Each named move below is a turn or a mirror, shown by a few rows before and after it. Which moves, in which order, take the first row of each later pair to the second? The first pair is answered.
Dip:
[ 23.9 -30.4  15.6  10.8  31.6  30.2  18.6  -1.0  -9.4  -1.1  -8.9   7.8
   4.5  16.9  11.9  11.5   7.6  26.4   2.9   4.1   4.9   1.5   6.9   4.0
 -29.5  -1.7   5.3  14.9  11.7  -9.0 -30.4 -34.6 -24.2 -35.2  11.9  -9.7
 -27.5 -10.2 -16.0 -13.2   2.2   2.5 -10.1   2.1   3.0 -40.7  -5.6 -32.1
   7.8   3.1  -5.9   4.3  -3.5  -9.5]  ->  [ 30.1 -22.8  27.3   7.0  18.6  24.5  16.4  22.4   1.2   0.1 -18.6  -7.6
   4.8  16.9  13.6   5.3   8.5  29.9  13.7  -9.7   6.0   6.1   2.8   1.4
 -14.7  -4.6  -5.8  12.5 -17.9  -2.3 -29.9 -23.5 -16.1 -30.5  16.9 -22.8
 -22.2 -11.6  -8.8  -7.5  12.4 -10.1  -5.2   0.9   0.7 -47.0 -10.7 -35.6
   1.9   9.3   2.6 -19.0  -3.3 -11.2]
[ 13.0  17.7  24.5  -5.2   1.1   0.8   5.1  13.1  11.0  -0.9 -11.2 -19.2
   9.7   0.9  -8.2  -5.1   4.6   5.8   1.0 -11.4   8.2  -1.1   1.3  -6.9
  23.5 -11.1 -19.9  -4.5 -33.5   5.9   2.9  14.1  -1.9  13.4   3.6 -28.6
  -0.2   1.0 -11.2   7.2   9.3 -20.3   4.3  -3.3   3.3 -15.8 -10.9   5.7
 -11.4  -5.3  15.3 -12.3   5.7  -4.9]  ->  [ -7.4  -0.8  -4.5   4.7  20.4   3.5  18.4 -29.2 -12.4  -4.7  19.0   9.7
  10.8   9.1  -5.7  10.6  -4.1   5.5 -18.9  23.1   6.8  -4.9  -0.5   1.2
  -3.6   0.2   7.8  -5.5  33.2 -10.1  -6.0  -8.5 -23.5   0.5 -15.4   4.9
 -13.8  11.4 -18.2  -2.5  -9.4   1.9 -12.0   5.7   4.0   5.1   0.7  -3.2
 -10.8 -13.3  -0.3  27.2   1.2  -0.5]
[ -8.6   7.0  -0.4   7.9  15.7  -0.8  -6.6   6.9 -10.1  16.9   4.7  -3.1
  12.0  15.1 -14.3  -4.1  -2.7  -2.6  17.3  -4.6 -20.8  -0.1   9.9   5.5
   1.7   0.4  -8.3 -16.9   0.6 -12.1  -2.0 -10.8  10.9  -7.4  18.0  16.2
  -9.3   0.0 -13.8   8.3  -2.1  14.2   3.2   0.6  14.8  -0.6  14.6  -5.6
  20.0  -2.0   4.7   0.2 -12.1 -11.8]  ->  [ -1.6   4.2   7.2   8.7  11.9  -1.4  -3.8   9.1  -9.4  19.8   2.3 -11.2
  10.9  16.1 -17.1  -5.1  -0.2   0.7  19.1  -5.9 -17.2  -3.6  11.3   5.2
   2.1  -3.2  -9.4 -18.8  -6.3 -10.2  -3.6  -7.6   7.9  -4.5  17.8  10.7
  -5.1   0.5 -11.0   8.1   0.4  16.7   1.2   5.9  12.9  -5.4  17.5  -7.1
  20.7  -3.8   7.8  -7.0 -12.9 -12.6]
[  0.0   0.8   0.0  -5.1   0.8   1.2   1.7 -13.2   5.4 -12.7   8.8   8.9
 -10.2  16.8   0.2   6.6  -7.9  -1.7 -21.4  -6.7   0.3  -1.3 -15.0 -25.7
 -21.3 -13.6  -4.8  -6.3   2.0   0.5  22.8   4.5   0.9  -9.7 -11.7  -2.2
  -2.0   8.2  11.3  -1.1 -18.3   4.6   7.0  -1.5   4.4   9.3   9.8   3.2
  13.2   3.2  -0.1  -9.8 -14.2  -1.6]  ->  [  3.1  -1.9   7.0  -8.9  -5.0   1.6   4.7  -1.3  10.4 -10.8   2.9   0.5
  -5.7  15.4  -1.0   6.3  -6.5  -5.1 -19.6  -7.5   6.7  -2.0 -14.7 -22.0
 -18.4 -11.0  -7.4  -3.4 -12.8   3.9  22.1  13.3   8.6  -7.1  -6.5  -9.0
  -0.2   3.0  12.0   1.1 -13.9  -0.8   7.8  -7.0   3.3   0.7  11.5   6.4
  12.2   1.0   2.5 -15.1 -14.1   0.1]
fav:
[  9.0  -0.8   5.0  -7.4  -4.5   2.8   3.2  17.4  30.0 -24.9  -5.5 -14.5
   8.5  10.0  -7.4 -26.3  12.9  -6.3  -5.6 -18.0 -11.2  14.6 -23.4  16.5
   5.7 -16.2 -16.8  13.0   0.2  33.2 -17.3  -3.1   3.8  25.9   8.5  31.1
  -5.0   6.1 -20.7 -28.6 -17.5 -35.5  17.1  -3.8 -17.5 -13.3   1.5  10.1
  10.0 -29.5 -14.5  26.1 -12.0  22.8]  ->  [  3.0  11.1  12.7  -0.6   0.0   0.5   5.1  10.8  25.6 -21.5  -0.2 -14.2
  19.9  27.6 -12.3 -26.9  13.5  -3.1 -20.4 -10.2 -16.1   5.8 -25.0   8.3
   7.3 -12.2  -8.7   3.2  -1.5  29.3 -17.6  -6.6  -8.8  33.4  -2.6  25.7
  -1.6  12.8 -28.4 -24.2 -16.0 -36.6  16.8   3.6 -14.9 -13.7  -8.3  16.7
   2.5 -36.4  -8.7  27.8  -4.3  17.6]
[  1.4  14.0  -9.0  -5.1  13.4  10.7   6.0   7.0   4.5 -41.2  -1.3  36.0
 -28.3   1.1  27.8  -3.2 -14.8  26.3  -5.0  -2.2  19.5  10.4 -11.3  10.1
 -20.7 -37.7   6.1  28.4 -11.3  12.0   3.4  -6.2  -7.4   1.8 -31.8   9.3
 -23.1 -34.5  -9.2 -20.2  -6.9   2.3  -4.2  22.2 -25.8   1.1  -5.7  -7.5
   1.3   2.4 -10.0  32.8  15.1  11.9]  ->  [  1.6  19.7  -5.1  -4.7  14.6  11.7   5.7   4.2   7.6 -36.7   5.2  31.4
 -22.1  10.9  26.7  -1.8 -16.4  31.4  -7.2   6.2  16.0   5.9 -17.4   5.0
 -20.1 -41.5   5.8  24.5 -10.2   1.8  -1.4  -4.8 -15.4   4.6 -38.2   8.0
 -14.8 -33.5 -12.7 -19.1   3.6  -1.5  -5.7  23.5 -23.6   3.4 -13.4 -10.4
  -4.7  -3.9 -10.2  36.3  20.3  13.5]
[ 23.4 -29.2 -23.4 -23.6 -14.3 -13.6 -14.4   0.8   9.4   1.9 -23.0 -14.5
 -21.6 -28.1  20.7 -25.0  -4.4 -25.8  33.4  -0.8  15.4  13.9  25.6  -1.1
  -8.4   1.9 -12.5   3.2   3.6   8.0  21.6 -12.4  26.3 -16.8  25.3  24.8
 -12.1   0.9  21.9 -18.1   3.7  11.8  12.9 -23.2   7.2   3.8  30.6 -17.9
  12.7  23.4 -15.9 -18.7 -15.1   1.8]  ->  [ -9.9  17.5  18.8  11.3  -1.2  -4.4  -1.6 -19.8 -28.7  19.6  17.9 -15.4
  23.2  34.6  -7.0 -23.3   1.9  13.8 -15.4  39.6  -6.4  -8.5  -2.0 -23.5
 -15.8   5.4  12.3 -29.3  15.4 -30.5   8.4  -2.1 -21.3   9.5 -21.1  -3.7
   8.4  21.0  -4.1   9.3  19.7   2.9   8.1   4.0  24.5  15.7 -10.7  27.1
 -29.1 -19.8  16.6   6.1  22.9 -23.9]
Mer:
[ -3.8   1.5 -25.9  -3.3 -27.1  -0.4  11.1  -0.4   9.2 -23.9  -4.9  -2.1
 -26.8   2.6  -7.4  10.0  -5.8  -1.3  17.1   7.9 -11.5   2.6   0.5   3.0
 -25.9 -19.4  25.7  13.1   1.4   4.8 -13.5  11.2 -13.3 -11.1  10.5   1.0
 -36.1 -18.5   0.7 -13.2 -17.5 -10.2  20.8  12.7 -10.8  -2.9   6.5 -14.0
  22.1  25.0 -10.8 -14.7 -23.6  -5.2]  ->  [  1.2  20.6  -4.8  -6.4 -27.1  -1.5   5.6  13.1   3.0 -10.5 -17.8 -24.5
 -14.9   8.3 -12.3   6.6  -4.5   9.0  18.7   0.9 -17.0  -1.1   0.1  -4.6
  -9.1 -20.4  17.8  10.0 -28.3   0.7  -9.1  22.5  -7.1  -1.2  15.3 -22.2
 -23.8 -21.5   0.8  -5.2  -4.3 -11.3  25.1  10.4  -4.9 -14.7  -4.5  -3.6
  11.1  26.1  -0.2 -26.5 -19.5 -11.8]
[ 29.7  -2.6   2.6  25.9  27.5   5.9  14.4 -21.3   1.7  25.4 -17.1  -6.9
   2.0  24.6  -9.2   8.5   0.1  21.1  -9.7 -12.7   0.9 -16.2  -0.4  10.4
  17.4  36.7 -12.7 -40.1   3.2 -19.5   8.9  25.8  17.0  15.7  -0.3  -2.4
   1.4   5.6 -18.6  -2.8 -11.4  22.5 -18.2  12.3   2.9 -10.1  13.1  -1.1
  11.6  -2.1   1.2   8.7  -2.4 -14.6]  ->  [ 33.2 -10.2  -3.0  20.2  27.4   8.0  12.2 -23.7   1.7  25.4 -20.1  -4.5
  -4.1  27.1  -5.9   9.0  -1.4  15.0  -5.1 -11.1  -2.0 -14.2   3.6  16.1
  16.1  36.5  -7.7 -37.7  10.5 -24.6  10.5  22.8  21.7   7.2  -4.4  -1.0
  -0.7   4.8 -20.5  -4.5 -16.5  28.1 -25.3  13.1   0.7  -5.6  20.2  -2.6
  12.5  -1.0  -1.8  12.2  -4.3  -5.9]
[  5.1  -6.6 -10.5  -7.0  -2.6  11.7  -0.9   3.2  14.5 -12.3 -14.8   9.6
 -16.9   0.1   1.0   5.4  11.1   0.7  13.8  -2.2   8.0   6.3  -6.7   6.9
 -10.5 -16.7  -2.3   7.0   9.1  12.3  -1.4   6.4   1.1 -13.1   1.3  11.7
  -6.5  -2.4   8.6  -5.5 -13.3  -3.4  -2.2   4.0  -6.1  -3.9   7.5  -4.3
  -5.4  -7.1 -11.9   7.0   4.8  22.8]  ->  [  6.5   1.5   7.3  -7.1 -10.5   7.4  -4.1  17.6  14.7  -1.2 -19.6  -5.8
  -5.8  -1.9  -5.8   2.5  11.1   0.9  18.0 -11.3   7.7   6.3   2.5   3.2
   3.0 -12.4 -17.9   5.7 -17.8  15.9   3.4  13.1   4.2  -2.8   4.8  -2.5
   4.2  -8.1   8.2   5.3  -0.7  -4.4   4.1  -1.2  -2.1 -13.0   3.3  -1.6
  -8.3  -3.9  -0.9 -11.2   7.1  13.0]
[  5.9  -7.7 -16.1  13.4   4.1   5.3  22.3  -3.4  -5.4 -11.0   2.8  33.6
   0.6   9.4   4.0   1.3   0.2   2.3  -4.4   2.4   3.7  -5.3  -3.0  -7.1
 -15.5 -13.7   6.4   5.9   4.3  -6.1  -5.9  -7.0  -7.0  12.0 -11.8  12.7
  -0.6  -1.7  -7.7  -8.7 -25.2   4.7  -1.3   3.2 -11.2  -0.9  13.7  -1.8
  -2.5  -2.2  -1.0  11.2  -2.1  10.2]  ->  [ 12.2  -8.7   0.4  -0.4  -3.0  -8.6   3.3  12.9  -7.3  -0.3 -12.5  10.5
   4.1 -10.1   8.3  -5.8  -3.1  -6.3  19.2 -13.0  10.3  -0.2  19.7  -1.0
   3.0  -6.7 -13.9   9.8 -23.4   0.6   5.3   4.6  11.9  14.4   2.5  -7.4
   5.6 -12.4  -0.2   1.7  -0.6   8.8   7.5  -5.1  -7.5  -2.1   7.6  -4.2
   2.3  18.0   3.4 -11.9  -4.6  -2.8]

Each pair is 2 to 3 moves apart.
[-20.8  -3.4 -10.9   9.0 -22.0   2.1   8.0  -6.0  25.8 -23.1  -0.4  20.5
 -18.8   6.0  10.3  11.1   6.6   4.5 -14.2   2.6   5.7  12.4 -37.1   6.2
 -19.2 -17.3  24.1  18.8  -5.2  18.6  -1.3  -7.5 -13.9 -10.3  -1.3  13.9
 -16.9   8.2 -11.7  -6.4 -26.9 -15.6  -0.5   7.6 -16.9   0.9   4.8  -0.9
   6.9 -10.6 -10.0  22.7  -2.7  17.5]  ->  [-15.9  13.4  24.9  -2.9 -28.3 -14.9 -10.0  22.4   7.9  18.8 -12.6 -15.8
  13.6   3.8   7.5   7.2  -6.8  -4.6   4.3  -4.6  -1.2   8.4  -4.0   0.5
  16.2   1.8  -9.9   8.7 -47.6  14.2   7.4   7.5  10.3  15.2  18.4 -31.4
   4.4   0.6 -15.9  17.0  14.1  -8.1  16.5   2.3  -2.6   0.8 -21.5  12.6
  -2.5  13.2  10.4 -20.2  15.8 -15.0] => Mer then Dip then Mer
[  0.9  20.5  14.8  -6.2  -6.6   7.3  -3.4  18.8   6.3 -13.2  -2.1 -25.2
   7.7  11.7 -13.7  -8.0   4.6  12.1  -1.4  -3.4  -0.6   0.9 -21.0  -8.0
   1.9 -14.1  -8.8   1.3 -27.0   0.8  -8.4   9.1  -9.7   1.3  -2.0  -7.6
   3.5   6.6   9.2   5.7   7.9 -22.8  -5.8  -4.7  -4.1  -4.2 -23.1   9.6
 -19.8   9.9  16.9  -6.1   4.0   1.7]  ->  [  0.2 -14.9 -25.1 -10.0   2.6   6.8  -3.1  -0.2   5.3 -21.9  -4.5  -4.0
  -8.0 -10.5  -0.1  -2.6  -2.7  -4.7   7.0  -4.2   6.9  10.5  -3.8  10.0
 -14.5  -8.0   2.1  12.7  19.9   6.6  -1.5 -15.2  -2.3 -10.4   5.6  26.0
 -13.5   5.2  11.4 -13.2 -14.8  -3.1 -10.6 -14.7 -13.9  -1.7  11.5 -14.0
   3.6  16.3 -10.1   8.5 -14.0  19.3] => Dip then fav
[ 14.4  28.6   6.3  17.7 -13.7  11.3  -6.5   9.0  13.5  13.2  10.9  17.1
  10.6  50.6   1.7   0.9  -5.4  24.9 -40.0  11.1 -13.8  16.9 -31.4 -18.4
 -19.7 -22.1 -10.0 -40.5 -36.4   5.7 -19.6   7.2 -22.9   9.0 -28.2  -2.8
  10.4   9.9  -1.1   3.3  -9.6  -1.6  11.9  -9.7  22.2   9.2  31.9  31.2
  -3.0 -23.2  35.1  27.3 -11.3 -19.3]  ->  [ 10.1   8.5 -10.5  17.1  -5.4  11.1  -0.2  -5.9   5.4   7.9  20.3  34.3
   2.8  49.3  13.7   9.1 -11.8  23.3 -38.4  22.9  -7.5  16.0 -26.8  -6.5
 -31.6 -15.2  -0.5 -36.0  -6.0   0.8 -19.7  -7.5 -21.4  -3.6 -29.8  19.6
  -1.0  11.5  -3.3  -4.5 -22.3   7.7   1.6 -10.9  19.9  21.5  40.5  21.1
   3.4 -20.1  21.2  42.4 -15.5 -11.5] => fav then Dip then fav
[ 13.0 -20.3   6.1  -2.4 -14.3  10.9   5.5  37.2  42.1 -19.8 -37.8   2.7
  -6.5   3.0   2.8  -6.5   5.8  -6.8  14.3 -28.3  22.8   9.5 -15.0 -13.2
   0.9 -17.7   0.9   4.1 -41.4  21.9  -5.2  26.0  22.0   3.7 -10.8  -3.5
   2.3 -20.2  12.9   0.9 -29.8 -15.5   1.4 -17.0   4.6 -19.5   2.9  -2.4
 -14.8   3.2  -3.4  -4.3   0.1  22.6]  ->  [-11.0 -41.8 -24.2   9.6  14.1  -3.9   3.2 -13.1 -14.1  -0.2  -7.7  27.1
  10.1   3.0  23.9   6.6 -14.5 -27.2  -3.9   9.5  13.0   0.9  18.9   7.6
 -18.8  20.9  20.0 -13.6  46.3   0.1  -4.7  -4.6  11.2   1.9 -15.0  20.8
  -6.4  -6.0  -7.5 -11.1 -19.7  24.2 -22.6  -4.5  24.6  11.9  10.5 -15.5
   1.4  10.7 -25.7  21.1   0.8   6.9] => Dip then Mer then Dip
[ -1.1 -20.2 -17.6  -3.6  12.7 -11.8  -1.1 -14.5 -17.0  10.7  16.2  16.8
  16.6  -3.1   2.2  12.7 -16.3 -20.0   4.4  24.5 -16.3   4.9  17.0   6.6
   1.4  14.7   8.8   3.8  36.8  -4.1  -9.4 -19.0   0.4  -4.5   2.9  17.2
  -6.6   3.8 -13.2 -15.1   5.2  16.4  -2.8  -9.2   8.4   7.2   6.0  -8.7
   9.5   1.2 -18.7   8.8  -2.1  -2.9]  ->  [ -3.0  -7.0 -12.7   2.7  10.9  -5.7   8.5 -18.4  -9.9  -2.4  20.0  21.5
  14.8  11.0  -7.7  11.1  -5.7  -4.1  -4.6  33.4 -19.4   2.7  -4.1  -6.8
  -9.3   4.2  21.3  -2.9  33.4  -6.2 -12.3 -17.4 -14.4   1.2  -9.6  15.0
  -6.2  12.1 -14.0 -11.6  -8.2   2.6  -4.8  -2.7   3.8   3.2   6.4  -1.5
  -0.2 -21.6 -14.9  23.5   3.0   3.4] => Dip then fav then Mer
[-17.5  15.4  19.8   6.6   3.6  -1.2  -4.4  -2.4 -27.4  21.0  19.4  -8.3
  32.3  16.3 -15.0  -0.7  -7.4  14.3 -20.3  25.6 -15.6 -12.6   8.9 -15.3
   2.3   3.9   6.2  -5.7  12.3 -15.2  -5.7   8.3 -19.4  31.0 -27.1 -12.4
   8.2  12.6 -13.7  16.9  17.2   1.3  -7.4  11.0  14.1  15.6 -27.1  17.9
 -18.2  -4.4   3.4  20.1   3.5 -24.4]  ->  [ -2.5 -28.6 -31.6 -13.3   9.9  -8.0  -9.5  -6.1 -12.8   3.7   0.3   8.7
  -1.5 -30.5  15.1  -0.1 -18.1 -15.2   5.8   8.9  -2.3   2.5  33.8   9.0
  -9.7   6.2   0.6  17.2  39.8   1.0   8.3 -17.7  11.7   5.1  -2.2  27.5
 -10.6  -0.3   4.5 -12.5  -6.6  14.3  -9.3  -3.5   3.5  14.3  19.1 -23.5
  21.5  20.9 -33.3  19.7 -21.8   1.5] => Dip then fav then Dip
